In the data rows, 500 means zero.
Here are some points, each followed by its number:
[518,487,566,510,534,537,469,558,463,461,485,509,609,477,455,526,523,486,522,396,511,526,428,454,409,402,472,492,493,
 516] 0
[465,528,478,463,533,474,525,565,508,517,478,498,470,494,495,507,468,455,475,565,485,486,516,548,558,542,492,479,521,
 535] 1
[450,585,461,511,500,460,506,528,441,566,677,475,482,476,490,415,444,548,447,501,492,479,501,584,491,515,414,483,430,
 515] 2
[446,452,367,474,539,568,607,457,591,547,483,568,423,473,601,508,443,409,550,657,492,403,639,584,486,631,428,525,575,
 557] 3
[553,514,588,516,499,490,497,512,434,460,428,462,478,466,499,530,493,483,526,425,619,580,347,437,503,424,510,471,475,
 520] 4
[534,564,434,559,551,518,505,530,499,483,563,486,519,525,490,419,525,560,410,495,442,508,466,545,405,587,445,503,417,
 494] 5
[433,539,326,449,527,415,590,574,586,562,408,530,201,372,590,488,349,280,530,691,671,470,590,691,777,556,389,377,576,
 620] 6
[568,495,363,568,519,518,411,528,583,425,570,515,459,535,473,460,426,575,505,540,398,553,513,520,536,526,465,416,493,
 432] 7
[653,498,173,318,476,621,636,594,999,363,236,454,428,612,587,458,999,393,439,482,496,544,779,602,727,657,373,418,718,
 542] 8
[494,495,514,391,571,456,476,622,614,511,148,708,468,485,521,501,619,399,426,583,396,372,605,657,347,753,560,620,390,
 573] 9
[455,511,453,587,423,519,505,357,452,546,643,547,408,412,560,381,463,567,520,497,592,483,558,627,493,573,408,496,390,
 496] 10
[291,408,485,510,548,451,451,540,533,543,378,814,546,470,498,423,401,375,507,703,497,459,723,606,386,534,521,517,461,
 372] 11
[525,407,444,540,589,512,546,543,620,468,337,530,519,478,507,532,565,388,507,566,327,479,631,596,511,576,475,467,597,
 606] 12
[556,411,473,384,504,544,492,460,435,478,556,482,643,459,638,513,621,577,671,375,505,483,455,311,508,389,541,588,568,
 452] 13
[279,375,119,384,587,694,799,453,770,670,453,632,214,339,837,515,323,243,604,933,515,151,922,722,466,795,238,599,672,
 684] 14
[459,502,547,466,471,520,492,510,441,506,535,541,584,519,496,463,543,518,489,460,553,516,455,419,457,451,528,523,462,
 400] 15
[541,423,626,515,454,518,445,426,470,498,485,486,566,485,528,580,515,521,581,443,447,499,521,366,503,429,579,564,526,
 471] 16
[521,602,429,541,488,446,288,442,532,554,652,587,348,658,365,503,287,713,406,643,258,498,537,488,479,637,625,507,398,
 321] 17
[401,207,851,408,455,300,453,136,254,359,530,833,818,408,501,521,281,737,871,417,531,631,374,551,693,255,745,488,636,
 282] 18
[667,557,405,936,545,822,512,496,429,468,691,299,494,676,333,458,482,641,227,424,211,394,517,458,194,695,410,586,353,
 632] 19
[634,626,575,656,492,455,387,492,443,570,601,360,528,577,471,426,520,612,322,442,258,424,517,511,395,629,567,556,288,
 479] 20
New points follow, each followed by the numbers of its three nearest points above by angle, nearest first.
[454,490,519,261,461,540,507,469,486,516,642,451,712,560,469,610,460,648,644,384,408,451,422,278,417,332,517,612,657,
 462] 13 16 15
[560,423,706,578,599,640,411,651,416,341,449,497,895,412,284,588,566,553,652,151,526,590,306,391,146,139,403,505,517,
 585] 0 4 15
[572,416,593,396,496,489,441,363,537,356,501,628,558,389,529,569,437,589,737,408,545,601,427,541,492,389,470,459,612,
 526] 18 13 16
[444,379,528,496,700,442,578,640,532,524,307,663,688,394,557,392,617,350,493,586,186,337,759,778,354,628,436,528,592,
 654] 12 9 11
[621,598,672,455,468,417,436,459,457,450,447,405,524,472,444,574,655,542,529,218,675,615,291,413,555,337,563,490,456,
 538] 4 0 16
[469,536,401,830,448,607,333,374,522,632,842,373,500,473,471,414,621,595,413,306,280,430,765,514,275,465,327,529,459,
 599] 19 20 5
[539,363,573,593,565,495,522,577,367,425,488,467,772,357,547,422,548,491,625,339,512,554,420,482,473,314,413,445,495,
 548] 0 13 4
[492,573,406,263,473,658,610,680,330,552,651,407,508,573,521,546,390,591,551,583,643,452,201,196,452,410,540,590,436,
 317] 15 13 4
[563,533,452,657,554,592,492,506,484,495,572,421,495,565,442,470,510,539,374,460,355,466,511,478,378,582,476,517,448,
 547] 19 5 20
[637,549,425,801,576,678,487,516,473,473,622,360,494,609,378,490,514,597,301,455,270,443,506,447,251,640,468,557,397,
 550] 19 5 20
[550,522,466,667,542,590,501,501,480,497,551,426,487,559,442,466,524,553,390,469,374,482,509,477,367,566,475,529,455,
 552] 19 5 20
[554,450,579,436,499,487,473,430,504,423,484,578,541,437,510,540,472,570,648,446,529,541,452,507,492,435,492,495,560,
 517] 18 13 16
[575,557,582,469,459,458,458,490,479,460,478,439,520,491,488,536,576,509,508,348,590,551,379,460,540,402,523,489,449,
 518] 4 0 15
[672,298,684,362,499,645,596,406,263,504,466,421,690,452,787,549,729,677,690,344,463,377,355,153,408,393,674,754,490,
 393] 13 16 15
[664,381,547,633,568,635,561,455,357,382,451,489,474,489,547,602,358,556,605,516,606,590,319,292,489,417,537,501,581,
 540] 4 16 0
[408,488,581,430,431,541,499,526,371,507,562,590,671,555,487,419,593,539,474,400,624,548,401,345,402,384,583,553,414,
 290] 15 0 13
[486,470,504,511,538,489,514,523,501,487,465,530,542,476,525,479,522,474,501,516,440,476,538,546,479,522,492,501,521,
 534] 12 9 11
[338,495,667,299,410,595,440,521,262,495,655,695,902,594,454,371,796,569,493,250,841,622,262,139,260,206,656,637,290,
 061] 15 0 13
[652,381,600,394,487,583,568,464,349,499,482,451,652,458,678,548,665,629,647,399,440,441,394,281,427,430,609,636,492,
 448] 13 16 15
[621,742,446,693,387,542,258,582,454,696,716,366,229,363,623,405,541,410,358,440,415,331,595,514,353,629,413,559,149,
 496] 20 2 5
[447,409,503,511,606,444,547,565,514,487,384,600,641,425,557,443,580,433,497,541,301,424,621,652,435,574,452,509,564,
 599] 12 9 11
[538,510,338,404,491,562,603,547,769,411,365,451,467,548,572,452,780,434,457,515,470,528,655,567,627,577,401,426,624,
 529] 8 12 3
[540,516,471,614,522,556,494,490,487,488,529,452,502,548,453,483,511,535,425,464,406,475,513,488,404,550,489,524,469,
 546] 19 20 5
[398,560,527,423,490,423,534,533,508,610,472,423,447,556,445,553,444,397,417,592,419,436,607,516,649,562,564,535,586,
 549] 1 6 14
[479,419,783,645,403,436,282,520,370,556,563,454,583,443,362,753,332,402,672,358,626,569,387,144,465,144,634,490,511,
 340] 16 4 0
[624,368,673,355,465,447,416,311,530,324,466,648,586,366,545,604,434,611,826,367,564,631,361,537,485,338,446,458,608,
 535] 18 13 16
[654,540,291,610,494,477,190,423,727,367,624,547,290,588,321,492,299,721,482,563,177,586,530,649,548,588,485,352,493,
 353] 7 17 5
[829,618,800,392,448,202,346,418,417,366,414,288,544,493,482,673,753,606,600,037,737,755,088,422,647,293,612,379,411,
 515] 4 0 16
[455,439,738,620,415,458,310,510,393,548,545,458,555,497,417,691,368,427,630,403,571,559,395,247,496,175,601,487,511,
 398] 16 4 0
